Each row has a name. After each piece below comes the name of the row it's from, unless a question asks for something else. Each question is about the rows just above it. Some pieces are copies with a little noise. Places in a row count from 0.

[ 92  98  83 163 156  96  86 138 218 124  93  81 112 133 176 122 115 134
 114 119 107 137  82 218 169 124 118 119  97 106 131  99 103 125 128 121
  94 111 186 117 151 126] -> q101
[ 78 131 148 137 157 132 115  74 100  86 125 117 120  94  97 100 110 119
 177  90 119 103 176 135 134  94 114 187 147 154 143  73  83 126 122 107
 113 156 115 105 160 185] -> q163
[124 119 122  83 144 162 151 121  50 145 170 120 176  80  95 131 132 196
  82 121 157 117 155 137  94 124 131 121 148 187 143 133 171 175 143 114
 131 187 117 117 149  91] -> q477
[105 109  97 174 143  94  89 137 219 116  81  97  99 149 177 129 115 106
 134 124 101 135  83 137 173 130 118 123  97  86 126 106  91 108 122 127
 104 127 180 131 137 142] -> q94
[ 90  86  73 120 177 125 105 131 160 134 117  74 148 100 157 126 119 187
  78 113 122 132 100 156 143 119 115 114 115 154 147  97 135 162 137 107
  94  83 185 110 176 102] -> q261
Put [102 176 110 185  83  94 107 137 162 135  97 147 154 115 114 115 119 143
 156 100 132 122 113  78 187 119 126 157 100 148  74 117 134 160 131 105
 125 177 120  73  86  90] back in order: which row is it? -> q261
find: [124 119 121  84 144 161 151 121  51 145 171 119 175  81  95 130 132 196
  82 121 155 116 156 136  95 124 130 122 148 188 142 132 171 175 144 113
 131 186 117 116 149  92] -> q477
find: [105 110  97 174 142  95  90 137 220 115  81  97  98 150 177 129 115 106
 134 123 100 135  83 137 173 130 119 123  98  86 126 107  91 109 123 127
 104 127 180 130 137 142] -> q94
find: [ 76 129 149 136 157 132 113  73  99  86 127 119 120  92  96 100 109 117
 176  87 118 105 176 134 134  92 117 186 146 154 142  72  84 126 121 105
 113 156 115 103 162 185] -> q163
Every place of [186] in q101: -> 38
Row and place of [93] in the named rows: -> q101, 10

[176 133 140  96  74 184 144  63 153 103 109 156 188  72  91 105  94  56
  88 160 173 157 115 132  90]  q969
[187 185 184 176 120 108 185 137 175 202 185 186 115 171 190 101 182  61
  85 204 157  83 108  76  82]  q53
[161 149 136 190 139 192 170 155 203 165 115  89 110 177  99 105 137 145
  80 197 195 153  87 130 106]  q370
[ 87 145 204  69 193 142  85  95 129 205 196 186 192 104 121  51 195 144
 105  95 102  69 186  58  57]  q610
[144 106 151 112 109  92 141 177  76  84  73 172 109 154 114 102 195  57
 115 136 180 157 147 150 139]  q474
[177 105 195 167 149 174 188 175  81 192 199  59  65  87  70  62 199 197
 153  96  96  91  57 151  97]  q643
[131 146 186 206 151  73 118 151  82 153  59  72  86  59  51  55  83 126
 150 162  97 193 144  90  95]  q206
[173 190 107 131 157 183  74 139 183  98 179 125 158  80 157  77  92  64
 100 109 151 153 163 202 185]  q173
[ 73  79 179 144 120 104 198  92 103 197 190 146 102 128 187 159 121  93
  62 130  84 162 167 201  76]  q831
[ 73  92 197 198 104  79 102 130  93 128 162  76 187 121 179 201 159  84
  62 167 144 146 190 103 121]  q563
[ 73  92 197 198 104 172 102 130  93 128 162  76 187 121 179 129 159  84
  62 167 144 146 190  87 121]  q931
[187 195 184 176  65 108  65 137 175 202 185 186 115 171 190 101 182  61
  85 204 157  83 108  76 191]  q137
find: [160 147 136 192 139 192 170 156 203 165 114  88 111 177 101 103 139 143
  77 197 195 154  87 128 105] -> q370
[89] is at row and place -> q370, 11
At which places does q53 hold [185]? -> 1 6 10
find: [187 185 184 176 120 108 185 137 175 202 185 186 115 171 190 101 182  61
  85 204 157  83 108  76  82] -> q53
Which row holds these entries in another order? [ 62  73  76  79  84  92  93 102 103 104 121 121 128 130 144 146 159 162
 167 179 187 190 197 198 201] -> q563

[164 159 103 148 161 129 124 141 145  94 113 152 118 175 154 175 128  92
  73] : q379
[161 126 126 172 116 173 148 140 130 132 181 176 179 183 194 115 128 152
 153] : q898
[ 99 103  96  96 111 110 109 143 142 134  92  95 100 104 130 114 140 129
 138] : q589
[114 102 141 153 122 128 153 119 168 130 108  92 117 139  89 125 132 108
 111] : q251
[121 112 165 168 149 166  97 111 107 138 208  99 191 120 135 126 146 127
 117] : q136
[121 159 103 148 161 129 124 141 145  94 113 152 118 175 154 175 128  92
  73] : q996
find: [ 97 105  97  96 112 108 108 144 143 134  93  94  99 103 128 115 139 131
 138] -> q589
Where in the named rows is [127]? -> q136, 17
find: [161 126 125 171 115 174 149 139 130 132 181 177 180 182 194 117 128 153
 153] -> q898

[129 122 130 106 133 105 119 158 100 116  82 128 148 138 115 150 101 150
 114 143 123 151 130 100 102 132 179 107 142 104 132 129 183 169  94  79
  88  93 114 105 148 147 124  92] : q198
[ 96 164 118  60 109 149 109 123 115 103 103 124  93 103 135 156 158  73
 130 132 144  87 100 193 143 144 137 113 160 159 123 156 137 110  84  63
 122 147 166  88  62 120  90 110] : q819
[ 93 160 121  53 109 150 110 127 113 103 102 123  88 105 136 157 156  72
 129 131 145  85  98 192 141 140 137 108 162 164 124 156 137 107  79  60
 124 142 164  92  61 116  93 110] : q525
[137 168 140 113 142 138 142 152 115 150 177  99  79 122 128 100  98 118
 178  69 128 104 141 148 140  81  76 128 114 171 127 155 126 112  92 160
 157 184 134 160 124 109 136 151] : q587
[144 159 140 109 140 128 135 156 110 142 154 108  95 127 125 107  99 124
 164  87 132 114 137 142 132  89  98 124 123 156 130 147 136 121 143 150
 142 165 125 150 129 116 136 138] : q292
[154 100 155 132  97  79 109 109 118 188 103 144 121 123 118  99 146 104
 130 132  98 140 122 132 138 163  83 114 131 108 133 131  91 153 137 182
 129 141 143 149 109 117 152 152] : q401
[ 98 167 125  68 113 153 116 126 113  98 101 124  77 111 135 152 147  75
 139 124 132  90 103 186 144 134 146 110 157 162 129 165 130 106  74  68
 126  94 155  89  59 109  92 108] : q75
[141 106 160 130  99  98 114 118 118 159  95 134 125 106 117 114 145 102
 147 121 105 135 134 126 129 166  98 131 136 120 119 133  96 147 122 167
 118 140 121 148 104 108 158 165] : q255
find: [ 95 164 118  60 108 149 108 122 116 103 103 125  93 102 134 156 158  73
 131 131 144  86 100 194 143 144 137 114 160 160 123 155 137 109  85  63
 121 147 166  87  62 120  89 110] -> q819
Every place of [106] in q255: -> 1 13
The row with [154 100 155 132  97  79 109 109 118 188 103 144 121 123 118  99 146 104
 130 132  98 140 122 132 138 163  83 114 131 108 133 131  91 153 137 182
 129 141 143 149 109 117 152 152] is -> q401
Where in the named rows is [76]? -> q587, 26
The row with [ 96 164 118  60 109 149 109 123 115 103 103 124  93 103 135 156 158  73
 130 132 144  87 100 193 143 144 137 113 160 159 123 156 137 110  84  63
 122 147 166  88  62 120  90 110] is -> q819
find: [141 106 160 130  99  98 114 118 118 159  95 134 125 106 117 114 145 102
 147 121 105 135 134 126 129 166  98 131 136 120 119 133  96 147 122 167
 118 140 121 148 104 108 158 165] -> q255
The row with [137 168 140 113 142 138 142 152 115 150 177  99  79 122 128 100  98 118
 178  69 128 104 141 148 140  81  76 128 114 171 127 155 126 112  92 160
 157 184 134 160 124 109 136 151] is -> q587

[204 139  94 177 167 131 144 142] -> q799
[123  84  80 161 196 112  88 119] -> q6
[ 83 196 123 119 160  88  80 115] -> q921
[115 123  88  80 196 119 160  84] -> q747
[ 93  87 149  89 169 148 132 118] -> q787
At which places does q921 hold [160]? -> 4
Row and place of [118] in the named rows: -> q787, 7
[119 123  84  80 161 196 112  88] is which row reordered? -> q6
Row and place of [93] in the named rows: -> q787, 0
[139] is at row and place -> q799, 1
Put [ 84 160 119 196  80  88 123 115] back in order: which row is it? -> q747

[ 80 108 135 153 163 176 205 180  59 130 147 149 150 133 148 105 161 125
 178  67  86 164  61 140 185 171  80 111 150  64 185 166  48 135 176 175
 130  51 154  68 154 154  65 159 146] -> q535
[ 80 108 135 153 163 176 205 180  59 130 147 149 150 133 148 105 161 125
 178  67  86 164  61 140 185 171  80 111 150  64 185 148  48 135 176 175
 130  51 154  68 154 154  65 159 102] -> q125
[203 201 127  81 165 205  67 130 124 183 113  46 205 102 151  95 120 191
 111 118 188 102  52 151 147 103  67 183  63 132  92 183 120 142 132 156
 186 122 156 200  64 141 135  85  64] -> q709
[204 122 172  92 114  65 129 160  65  82  73  46 108  97 150  65 102 162
 208 184 138 177 196 140  71  65 157  88  52 203 207 126  71  84 104 121
 151 160 116 175 104  48  68 102  71] -> q902
[203 201 127  81 137 205  67 130 124 183 113  46 205 102 151  95 120 191
 111 118 188 102  52 151 147 103  67 183  63 132  92 183 120 142 132 156
 186 122 156 103 123 141 135  85  64] -> q917
Places of [65] in row q902: -> 5 8 15 25
find: [203 201 127  81 137 205  67 130 124 183 113  46 205 102 151  95 120 191
 111 118 188 102  52 151 147 103  67 183  63 132  92 183 120 142 132 156
 186 122 156 103 123 141 135  85  64] -> q917

[132  84 106 135] : q293
[128 122  64  65] : q208
[113 113 113 113] : q232
[124 100  55  55] : q706
[122 141 136 135] : q408
[ 77 124 127 111] : q420
find: [112 111 114 113] -> q232
Every place of [100] in q706: -> 1
Every place of [65] in q208: -> 3
Places of [113] in row q232: -> 0 1 2 3
Places of [136] in row q408: -> 2
At which places does q293 hold [135]? -> 3
[ 84 106 135 132] is which row reordered? -> q293

